One turn moves every row onto another: examples first, then more rows asked
q_232: [ 12.3 -17.6  -1.8   0.9  -0.5  10.2  12.5  10.6  -6.5  -2.5 -15.3  18.0
 -16.2]
q_473: [-14.3   2.8  20.2  12.7  -1.0   7.9   1.4 -13.2 -17.8  -1.5 -10.6   1.7
 -15.0]
q_438: [ -6.1 -13.8  -9.7  16.7   0.5  18.3  11.9   9.5 -16.6   1.0 -15.3  21.7
 -10.3]
q_591: [ -6.4   3.2  13.4  16.7 -22.1   3.6  -8.0  -8.3 -14.8   8.5  -8.1  -0.2
  12.6]
q_156: [  2.2  -5.3  -6.5  36.4  -5.4  -0.8   5.4  14.4 -29.9  10.6  -7.3  -1.2
  -7.1]
q_450: [  7.6   1.0   4.8  26.0  -1.8   0.0  10.6   8.0 -29.7  13.3  -4.0 -15.1
 -17.4]
q_551: [ 8.9 12.9  6.8 -4.0  2.8 12.7  2.5 -5.1 -7.8 -2.2 -4.9  3.2 14.9]
q_588: [ 19.7  10.7  -3.3  -0.4   4.4  12.5   9.8   6.9 -11.8   4.0  -2.7  -1.2
  13.7]
q_756: [ 15.5  -4.2  -7.9  19.4 -17.8   9.3   7.7  15.3 -19.6  20.5  -6.1  -5.3
   8.8]
q_640: [-18.9  -2.8   9.7  26.9  -7.1   2.3  -4.7  -7.4 -20.2  -2.9 -11.4  11.2
  -4.7]
q_464: [  4.4 -12.6  -5.3  -6.8   3.9   4.8   3.7  -2.9  -0.6   1.0 -15.6  17.7
 -13.3]
q_82: [  3.0  -8.8  -3.1   4.2   6.2  22.4  20.2   6.4 -16.1   5.7 -12.9   8.1
 -20.9]
q_722: [  0.5  -9.3  -3.3   0.5 -13.6  24.3   7.7   2.3  -5.9   7.4 -14.9  17.4
   6.8]
q_794: [ -4.7  -4.4  21.9  11.4 -10.1  -8.3  -6.8 -10.6  -9.4  -8.0 -10.6   7.3
  -9.8]
q_938: [ 21.2  -8.3 -11.5  13.2  -0.6 -11.3   5.4  13.8 -15.1  14.5  -6.5  -6.5
 -12.4]
q_997: [ 20.1  -7.6   3.5  23.0  -9.4 -12.9   4.5  15.6 -21.4   7.9  -4.7  -8.4
 -12.3]
q_472: [ -1.2   0.2  11.5  11.5  -5.4 -18.7 -12.6 -12.2  -9.6   3.6  -9.2  -1.4
  -7.1]
q_533: [ 15.9  16.5   7.0   6.7   0.3   2.5   1.2   0.2 -15.4   3.9  -0.8  -8.0
  16.3]

q_533 -> q_551
q_938 -> q_472
q_794 -> q_232
Now these:
q_82 -> q_450
q_756 -> q_591
q_156 -> q_640

One turn moves every row onto another: examples first, then more rows asked
q_100: [ -8.0  -0.9 -33.4  -1.7  -6.1  -6.1  -3.7  -4.9 -11.3   2.5   3.2  -2.4
   5.0   1.4   4.7   0.1]
q_339: [ -6.7  -6.5  20.2   9.1  -7.4   0.6   2.8   0.4  -0.7  -5.6 -11.0  18.1
  -2.9  -5.2 -17.6   6.9]
q_779: [ -7.9   7.2   5.8  25.6   8.6  -7.5   5.0  -0.5  -4.9   8.3  -4.2   4.7
   9.6 -10.7   9.4   6.4]
q_4: [15.8 -9.4 18.2 -8.7  1.4  8.4 14.5  3.6 -2.5 -6.7  0.6 -4.9 16.6  3.8
  3.7  0.9]
q_980: [ 14.2 -10.6 -12.7  13.6 -22.2   7.4  10.2  -1.4 -10.4   5.1   5.2   3.1
   1.5   4.8  -7.4 -12.1]
q_268: [ -5.0  -5.9 -12.5  10.4  -6.3   7.7  11.5   7.2   5.4  12.5   8.2  15.1
  -4.0  11.2 -10.2 -10.2]
q_455: [  3.8   2.8   6.4 -15.3   6.6  -3.6  -4.4  -4.3  -2.3  15.0  20.8  -8.1
   1.6  14.7 -12.8   1.6]
q_470: [  4.6  -4.8  -6.9  -1.5  13.5   7.2  -6.0  -3.8 -13.5 -13.1 -13.9  -9.3
  -8.7 -11.8   1.2   4.7]
q_702: [  1.9   4.1   6.2  10.9   3.0   2.0 -11.2   5.3 -16.3  16.5  12.3  -6.7
  20.1   9.0  -8.1  -1.5]
q_786: [ -0.1  -8.6  16.7  -5.5  -0.9 -10.8   1.2 -12.4  -6.9 -12.0 -17.0 -11.4
   0.7  -4.1   0.7  10.6]
q_932: [  4.2   6.5  -5.7  -5.2  -7.7  -4.9  -5.0  -0.2   0.8  21.4  10.3  -8.1
  -2.6 -16.8  14.9  -5.4]
q_795: [ 15.0   7.3   7.5   4.2   3.5   2.9  -4.6 -15.3   0.1  12.0  17.7  -8.2
  16.4   2.3  -7.2   8.9]
q_254: [-12.7 -10.9  -5.7   5.7  -0.3   5.9   4.0  -6.8  -4.0  -1.3  -9.9  25.3
  -0.7  -7.3  -9.2  -2.0]
q_630: [-11.2  -9.7 -28.5   2.8 -13.1  -3.1  -5.5   8.9   6.0   0.1   4.6   2.1
   6.5   0.5   3.5   2.5]
q_390: [  0.6  -5.8 -12.5   8.0 -19.8 -15.2  16.9   2.4  -2.7  -1.3  13.8 -14.1
  -7.4   4.7   0.0   4.7]
q_827: [ -5.8  -1.8   4.8   4.3 -20.2  -9.4   1.8   4.1  10.4  14.9  -3.1  19.7
   0.6  13.1  -7.9   3.7]
q_333: [ -4.2  -1.5  -0.5  -1.5 -15.8   3.7   0.0   4.1  18.7 -14.4   3.1   9.1
  19.9   8.8  -3.9   2.4]
q_435: [ -7.4  -8.1  12.8  -2.5  -6.0 -14.5  -5.9  -9.4   5.2  -2.0   7.6 -14.6
  -8.1 -11.7 -13.8  -3.5]
q_928: [  7.4   9.7  -4.4  -5.4   3.3  -6.2 -16.6  -5.7 -14.3  19.2   6.2   5.1
  13.5  11.8   5.5   8.9]
q_721: [ 26.2  -6.4  -3.1  14.5 -16.1  -4.4  -4.9  -4.8  -2.4  -8.9   9.7  12.3
  -6.8   9.6   2.4  -0.8]
q_570: [ 12.3  -3.3  -0.6   0.7  -7.1 -10.7  18.5  -3.5  -2.4  -6.8  18.5 -19.9
  -1.8   7.6  -0.7  11.1]
q_141: [  2.9  12.8 -10.6 -15.9   4.1   0.7  13.1 -13.4 -10.5   5.5  -5.6   4.8
 -12.1  -4.0   2.3  -4.9]
q_603: [  8.0  -8.7  10.6  -0.5  -6.9  -5.4  -2.4   4.9 -12.3  -6.8  -7.6  12.0
 -23.3  -3.5 -11.8  10.1]
q_329: [  7.4   9.5  16.9  -2.7  -6.6 -10.3  10.8   2.7  -3.3  12.8  12.8  -5.3
   1.7   1.1  18.8  -8.2]
q_344: [  2.7  12.1  -4.8  -1.0   3.2  -6.2 -15.2 -17.8 -15.7   7.5  17.2  -1.7
   1.0   8.6  -8.7  -9.5]
q_214: [-15.0  -3.8   1.5 -10.0   4.4   2.2   7.2  -5.2  -9.6   0.7 -19.7 -10.9
  -4.1  -8.1  -8.8   1.0]
q_892: [ 13.9 -23.2   0.3   9.9  -2.7  -3.3   7.0   4.3 -18.2  -5.6  -3.1  11.0
  -8.0  -2.5   5.5  11.9]
q_37: [ 12.3  17.6  -2.8  19.3 -11.4  -1.7   9.1  16.1  -8.3  -8.8   4.8   0.6
  -5.8   6.4   3.8  10.0]
q_135: [ -0.2   0.7   5.4   5.8   0.4  -4.8 -10.9  -2.0  10.7   4.8  17.8   1.7
  11.4  -9.1  19.2 -12.7]
q_386: [-11.6  -0.3   0.6  11.0  -1.7   5.6   2.1   2.7  13.4  -5.5   5.7   0.3
  28.1   3.3  -7.0   4.3]
q_585: [  3.7   6.6  12.7 -11.6 -16.5   0.4 -10.4  -3.3   0.5   4.3   7.5  -5.0
  10.4  -8.0   3.5 -22.3]
q_572: [ -6.5  18.3   2.8 -16.4 -13.4  -6.1  -7.2  -5.7   3.0 -10.1   0.1   0.7
  -4.1   9.0 -17.9  -1.3]
q_418: [  2.8 -26.4  -7.4   0.6  -4.9   4.3  18.1 -12.2  -6.3  -1.4  -1.0   8.9
  -2.4  -8.5  -4.6   2.3]
q_90: [ 11.4  17.7   0.1  11.1  -4.0  -1.6  -9.5  18.9 -14.7  -5.4  -3.4  -0.1
   2.6   6.7   3.7  16.0]
q_626: [ -6.7 -11.4   8.1   7.6  13.7  -1.3  13.4  -7.4 -12.6 -15.5  -8.7  -5.2
   6.4   2.9   6.4  -3.1]
q_913: [  1.4  -7.2  -3.6  -4.6   3.6  -3.0 -26.5  13.7 -15.4  -7.4  -4.6   4.9
   1.4  -1.4   7.3  -5.8]
q_272: [  6.6  22.0  -2.1  -7.1 -22.3   3.8  -2.3   2.0   1.3 -13.2  -5.9   8.0
  -4.2   6.1 -10.5   1.4]
q_546: [ 17.6  -0.4   1.9   5.3 -19.2  -1.9 -13.4   4.2  12.2   6.3  -0.4  12.2
  -9.6   0.9  -8.7  14.1]
q_399: [  8.4  17.4   8.1  -4.4   1.9   9.4  -7.3  15.5  -3.9   6.6   9.4   2.5
  -1.8  -3.6  11.1 -15.4]
q_558: [-11.6  -2.4   7.3   3.2  20.9  -3.2  -4.8   3.5  -0.3  -8.3 -14.3   2.7
  -4.3  -2.8   4.6  12.1]

q_546 -> q_827
q_435 -> q_779
Now these:
q_390 -> q_37
q_786 -> q_558
q_702 -> q_344
q_399 -> q_585
q_90 -> q_572
q_339 -> q_254

